Some points:
[ 0.2 -1.  -0.2 -0.3 -0.5 -1.   0.  -0.2 -0.4 -1.7  1.9  0.1  1.2  0.
 -1.3  0.5  0.   0.3  0.5 -0.8  0.8  0.4  0.1  0. ]
[-0.5 -0.8 -0.5 -1.1 -2.2 -1.4 -1.2 -1.6 -1.1  1.4  3.5  1.3  0.9  0.
  0.5  1.2 -0.6  0.4  0.   0.5  0.3  0.1  0.   0.2]
[-0.3 -1.8 -0.5 -1.  -1.3 -0.6 -1.2 -1.7 -1.4  2.4  3.8  1.4  0.8  0.6
  0.7  1.1 -0.1  0.2 -0.6  0.1  0.   0.2 -0.1 -0.2]
[ 1.1  0.5 -0.3  0.6 -1.2  1.5  1.4  0.6 -0.2 -1.5  1.2 -0.3 -1.3 -0.4
 -1.1  0.1 -0.1 -0.2 -0.6 -1.5  0.4  0.6 -0.2  0.3]
[ 0.2  0.  -0.2 -0.6  0.1 -0.3  0.4 -0.2 -1.1 -1.7  1.4 -0.3  0.1 -0.3
 -1.4  0.9  0.2  0.1  0.1 -1.2  0.9  0.3  0.   0.3]
[-0.5  0.7 -0.2 -0.2 -0.2  0.8  0.9  0.6 -0.4 -2.   0.7 -0.3 -0.7 -0.3
  0.3  0.   0.2  0.1 -0.6 -1.5  0.9  0.5  0.   0. ]
[ 1.3  0.2  0.8  0.5  0.9 -0.1 -0.6 -0.4 -1.2 -1.5 -4.2 -0.1  1.2  0.
 -1.   0.6  0.1  0.1  1.   2.8 -1.4 -1.4  0.  -0.1]
[ 1.5  0.3  1.   0.9  0.   0.3 -0.3 -0.2 -0.3 -1.5 -3.1 -0.3  0.  -0.3
 -1.3 -0.1 -0.1  0.   1.   2.2 -1.2 -1.1 -0.2  0. ]
[-1.4  0.8  0.2  0.3  1.1  0.8  0.8  1.  -0.1 -1.1 -0.6 -2.  -2.  -0.2
  0.9  0.2 -1.  -0.3 -0.4 -0.8  0.8  0.2  0.3  0.7]
[ 1.6  0.2  1.2  0.7 -0.1  0.2 -0.6 -0.1 -0.6 -1.6 -2.4 -0.3  0.2 -0.3
 -1.7  0.5 -0.2  0.2  0.9  2.5 -0.8 -1.1 -0.1  0. ]
[-1.9  0.8  0.3  1.   1.6  0.6  0.9  1.3  0.  -1.2 -0.4 -2.2 -1.8 -0.2
  1.4  0.  -0.1 -0.5 -0.6 -1.   0.9  0.6  0.5  0.2]
[-0.4  0.4 -0.3 -0.2  2.2  1.   1.5  2.5  4.3  4.8 -2.1  0.1 -0.5 -0.3
  0.9 -3.4  0.1 -0.6 -0.6 -2.6 -0.4  0.6 -0.1 -0.1]
[-0.4 -0.4 -0.2 -0.2  0.1 -0.5  0.5  0.1 -0.8 -1.7  0.9 -0.3  0.5 -0.3
 -0.5  0.1  0.   0.3  0.6 -1.3  0.8  0.5  0.2  0.1]
[-1.6 -1.  -0.4 -0.5 -2.2 -1.8 -1.2 -1.5 -1.4  2.2  3.1  2.   1.5  0.2
  1.  -0.4  0.2  0.1 -0.3  0.5  0.1  0.6  0.1 -0.2]
[-0.9  0.7  0.2  0.8  0.7  1.1  1.4  1.  -0.1 -1.2  0.2 -2.  -1.9 -0.2
  0.7  0.4 -0.8 -0.4 -0.6 -0.9  1.1  0.3  0.1  0.5]
[ 1.4  0.3  1.3  1.4  0.1  0.6 -0.3  0.7  0.  -1.5 -2.3 -0.4  0.  -0.2
 -2.2 -0.1  0.   0.4  0.9  2.1 -1.2 -0.9  0.2 -0.3]
[ 1.5  0.3  1.2  1.1 -0.1  0.4 -0.4  0.2  0.  -1.7 -1.9 -0.3 -0.1 -0.3
 -1.6  0.1  0.1  0.   0.8  2.  -0.9 -0.8 -0.1 -0.3]
[-1.   0.7  0.1  0.1  0.8  0.8  0.6  0.5 -0.1 -1.5  0.  -1.3 -1.9 -0.3
  0.7  0.4 -0.4 -0.6 -0.5 -0.9  1.   0.4  0.   0.6]
[ 1.5  0.4  1.2  1.  -0.1  0.9  0.1  0.6 -0.1 -1.3 -0.7 -0.4 -0.6 -1.
 -1.8 -0.5  0.4  0.   0.8  0.8 -0.8 -0.1  0.  -0.5]
[-0.7 -1.7 -0.5 -0.8 -1.2 -0.8 -1.3 -1.4 -1.3  2.2  3.4  1.2  1.2  0.7
  0.6  1.   0.   0.4 -0.4  0.3 -0.1  0.2  0.1 -0.2]
[ 1.4  0.2  1.2  1.2  0.9 -0.5 -0.6 -0.2 -0.1 -1.2 -4.9 -0.4  0.1 -0.3
 -1.  -0.3 -0.3  0.   1.1  3.6 -1.5 -1.7 -0.2  0.1]
[ 1.1  0.7 -0.2  1.2  0.5  1.9  1.3  0.8  0.6  0.   0.2 -0.6 -1.3 -0.5
 -1.6 -1.1  0.6  0.   0.  -1.4  0.2  0.8  0.  -0.2]
[-0.3 -1.1 -0.2 -0.2 -0.6 -1.2  0.1 -0.2 -0.4 -1.6  1.9  0.   1.1 -0.2
 -0.1  0.   0.2  0.2  0.3 -0.6  1.1  0.5  0.1  0. ]
[-0.6 -1.4 -0.5 -0.6 -1.1 -0.6 -1.  -1.5 -1.4  2.2  3.1  1.5  1.3  0.4
  0.7  0.7  0.5  0.1 -0.5 -0.4 -0.2  0.5  0.1 -0.5]
[-0.9  0.4 -0.1  0.1  2.7  1.   1.4  3.1  5.   5.4 -2.   0.1 -0.3 -0.2
  0.7 -3.5  0.2 -0.4 -0.7 -2.4 -0.5  0.5  0.3 -0.2]
[-1.4 -0.9 -0.5 -0.8 -2.4 -2.2 -1.4 -1.7 -1.3  1.8  3.6  1.9  1.1  0.1
  1.3  0.2 -0.2  0.2 -0.3  1.1  0.4  0.4  0.   0. ]
[-0.6  0.4 -0.3  0.1  1.4  1.2  1.2  2.2  4.4  3.9 -1.2  0.2  0.2 -0.2
  0.  -2.6 -0.1 -0.3 -0.4 -2.6 -0.8  0.6  0.2 -0.2]
[ 1.3  0.3  1.3  1.2  0.7 -0.2 -0.6  0.  -0.4 -1.6 -3.6 -0.3  0.6 -0.3
 -1.2  0.   0.5 -0.1  0.8  2.8 -1.2 -1.1 -0.1 -0.4]
[ 1.3  0.3  1.1  1.5  0.2  0.6 -0.2  0.4  0.  -1.5 -2.7 -0.4  0.1 -0.3
 -1.9 -0.4  0.2  0.1  0.9  1.8 -1.3 -0.7  0.1 -0.4]
[-0.4  0.3 -0.3 -0.5  2.   0.8  1.2  2.4  4.9  5.  -1.5  0.  -0.8 -0.3
  1.1 -2.9 -0.4 -0.4 -0.7 -2.1 -0.1  0.3 -0.2  0.2]
[ 1.8  0.4  0.5  0.2 -0.4  0.4 -0.1 -0.3 -0.9 -1.7  0.2 -0.4 -0.2 -1.4
 -1.6  0.9  0.   0.   0.8  0.5 -0.1  0.1 -0.2 -0.3]
[-1.4  0.7  0.1  0.7  1.1  0.9  1.4  0.9 -0.2 -0.9 -1.  -2.2 -1.8 -0.2
  1.4 -0.3 -0.9 -0.5 -0.4 -1.2  0.8  0.4  0.3  0.5]
[-1.2  0.8  0.3  1.5  1.   1.2  1.5  1.3  0.2 -1.1 -0.1 -2.3 -1.7 -0.1
  0.8 -0.3 -0.2 -0.5 -0.6 -1.2  0.8  0.6  0.2  0.2]
[-0.5  0.6  0.   0.   0.7  0.8  0.3  0.3 -0.4 -1.4  0.  -0.7 -1.5 -0.2
 -0.5  0.6 -0.2 -0.5 -0.4 -1.2  0.8  0.4  0.   0.3]
[-1.4  0.7  0.3  0.2  1.2  0.7  0.1  0.8  0.1 -1.9  0.4 -1.1 -1.8 -0.2
  0.8  0.4  0.4 -0.4 -0.8 -0.9  1.1  0.6  0.2  0. ]
[ 1.6  0.3  1.2  0.7 -0.1  0.3 -0.3  0.  -0.6 -1.4 -2.8 -0.4  0.2 -0.2
 -1.9  0.2 -0.4  0.2  1.1  2.1 -1.1 -1.  -0.1  0. ]
[-1.4  0.8  0.2  0.5  1.1  0.6  0.8  0.8  0.  -1.4 -0.3 -1.8 -2.  -0.3
  1.5  0.1 -0.3 -0.7 -0.6 -0.9  1.1  0.6  0.   0.3]
[ 0.8  0.4 -0.4 -0.7 -2.1  1.   0.7  0.  -0.5  1.7  2.2  1.3  0.6 -0.3
 -1.5  0.6 -0.3  0.1 -0.3 -2.2 -0.3  0.4  0.1  0.1]
[-0.9 -0.1 -0.9 -1.  -2.5 -1.9 -1.1 -1.3 -1.   0.8  3.5  1.3  0.9  0.7
  0.5  0.2 -0.1  0.1 -0.2  0.7  0.8  0.5 -0.1  0.1]
[ 0.6  0.1 -0.5 -0.5  0.4 -0.8 -1.4 -1.4 -0.2 -2.1 -1.7  0.7  1.1  1.
  0.8  1.   1.4  1.   0.4  1.  -0.6 -0.6 -0.1 -0.5]
[-0.4  0.4 -0.3 -0.2  1.   0.8  0.9  1.8  4.7  3.2 -0.2  0.3 -0.3 -0.3
  0.5 -1.8 -0.2 -0.5 -0.6 -2.2 -0.1  0.3 -0.1  0. ]
[-0.9 -0.1 -0.9 -0.8 -2.3 -1.7 -0.9 -1.2 -1.2  1.1  3.1  1.3  1.1  0.8
  0.2 -0.1  0.   0.1 -0.1  0.4  0.6  0.5  0.1 -0.1]
[ 1.6  0.  -0.3 -0.3  1.  -0.6 -0.7 -1.4 -1.7 -1.7 -4.3  0.2  0.7  1.2
 -0.1  1.1  0.4  0.2  0.8  3.1 -1.2 -1.7 -0.2  0.1]
[ 0.3 -1.1 -0.5 -1.1 -1.9  0.1 -0.6 -1.2 -1.3  2.   3.4  1.9  0.9  0.
 -0.3  1.1 -0.4  0.2 -0.3 -0.7  0.2  0.3 -0.1  0. ]
[-1.1  0.7  0.1  1.1  0.8  1.   1.7  1.   0.1 -0.7 -0.5 -2.6 -2.  -0.2
  0.9 -0.1 -1.1 -0.4 -0.3 -0.9  0.8  0.2  0.1  0.7]
[ 0.2 -0.6 -0.2 -0.4 -0.5 -0.8  0.1 -0.2 -0.3 -2.   2.  -0.1  0.6 -0.2
 -0.8  0.9 -0.1  0.3  0.5 -1.   1.1  0.3 -0.1  0.1]
[ 0.  -1.  -0.5 -0.9 -0.6 -0.6 -1.2 -1.4 -0.9  0.8  2.2  1.2  1.1  0.7
  0.7  1.   1.2  0.4 -0.2 -0.5 -0.1  0.1 -0.1 -0.5]
[ 1.   0.  -0.7 -0.6  1.1 -0.8 -1.4 -1.6 -0.7 -2.  -3.5  0.6  1.   1.4
  0.9  0.9  0.9  1.   0.5  1.9 -1.1 -1.3 -0.2 -0.2]
These points spread out most along one direction. Take the direction at right angles to it along which they spread out most. Then take the direction at right angles to both along which they spread out most. Go by this last direction. For each point below, how far along it does it lie, from 0 to 99? The average is 50, and the first point in the table lies past the average. One standard deviation of the points above along it is 16.
[-1.2  0.7  0.2  0.9  0.8  0.9  1.4  0.8  0.  -1.2  0.1 -2.2 -2.2 -0.2
  1.4  0.3 -0.7 -0.6 -0.6 -0.8  1.2  0.4  0.   0.4] >> 77
[-0.2 -0.5 -0.3 -0.2 -0.8 -0.5  0.3 -0.3 -0.5 -1.5  1.8  0.2  0.6 -0.3
  0.4 -0.1  0.5 -0.2  0.2 -1.4  1.2  0.7 -0.2 -0.1] >> 62
[ 1.6 -0.1 -0.8 -0.8  0.5 -0.7 -1.2 -1.6 -0.9 -2.  -2.9  0.4  0.7  1.1
  0.3  1.2  0.3  0.8  0.6  2.1 -0.8 -1.5 -0.2  0.2] >> 38
[-1.  -1.6 -0.6 -1.  -1.8 -1.6 -1.5 -1.9 -1.3  2.2  4.1  1.9  0.9  0.4
  1.4  0.7 -0.1  0.1 -0.6  0.9  0.4  0.4 -0.1 -0.1] >> 40
[ 1.7  0.2  0.1 -0.3  0.4 -0.2 -0.2 -0.8 -1.6 -1.7 -3.1  0.   0.8  0.6
 -0.9  1.2 -0.1  0.3  0.8  2.5 -1.1 -1.6 -0.2  0.2] >> 39
[-1.4 -1.5 -0.6 -0.8 -1.7 -1.9 -1.4 -2.  -1.4  2.3  3.4  1.6  1.1  0.4
  1.8  0.3  0.  -0.1 -0.4  0.7  0.1  0.6  0.  -0.3] >> 39
[ 1.4  0.1  0.7  0.3  0.7  0.1 -0.3 -0.4 -1.3 -1.3 -4.2 -0.2  1.2  0.1
 -1.2  0.7 -0.4  0.3  1.   2.7 -1.6 -1.6  0.   0.1] >> 34
[-0.8 -0.1 -0.5 -0.5 -1.6 -1.7 -1.  -1.6 -0.8  0.2  2.8  1.2  1.2 -0.2
  1.1  0.7  1.3 -0.2 -0.2 -0.1  0.2  0.9 -0.1 -0.7] >> 48
[-1.2 -0.7 -0.3 -0.6 -2.3 -1.7 -1.2 -1.1 -1.1  1.5  3.8  1.7  1.1  0.4
  0.4  0.3  0.1  0.4 -0.3  0.8  0.5  0.4  0.2 -0.1] >> 43
[ 1.5  0.  -0.7 -0.5  0.9 -0.5 -1.1 -1.3 -1.3 -1.7 -3.8  0.2  0.9  1.3
  0.   1.   0.3  0.8  0.8  2.4 -1.2 -1.6  0.   0.1] >> 35
[ 0.   0.3 -0.4 -0.2 -1.5  0.9  0.1  0.2  1.8  2.4  2.4  0.7  0.3 -0.3
 -0.5  0.5 -0.3 -0.5 -0.6 -2.   0.   0.4 -0.2  0. ] >> 45
[ 0.2  0.4 -0.2 -0.3  2.1  1.1  1.3  2.7  3.8  3.9 -1.1 -0.2 -0.7 -0.2
  0.3 -2.7  0.3 -0.2 -0.7 -2.1 -0.1  0.6  0.1  0. ] >> 32
[-0.1  0.3 -0.3 -0.5  2.1  1.1  1.5  2.6  4.3  5.1 -2.   0.  -0.6 -0.2
  0.5 -3.2 -0.5 -0.3 -0.5 -2.3 -0.4  0.2  0.   0.3] >> 23
[-0.9  0.7  0.1 -0.1  0.3  1.   0.9  0.5 -0.3 -2.   0.6 -0.5 -1.3 -0.2
  0.8  0.   0.4 -0.2 -0.7 -1.3  1.   0.7  0.1  0. ] >> 73
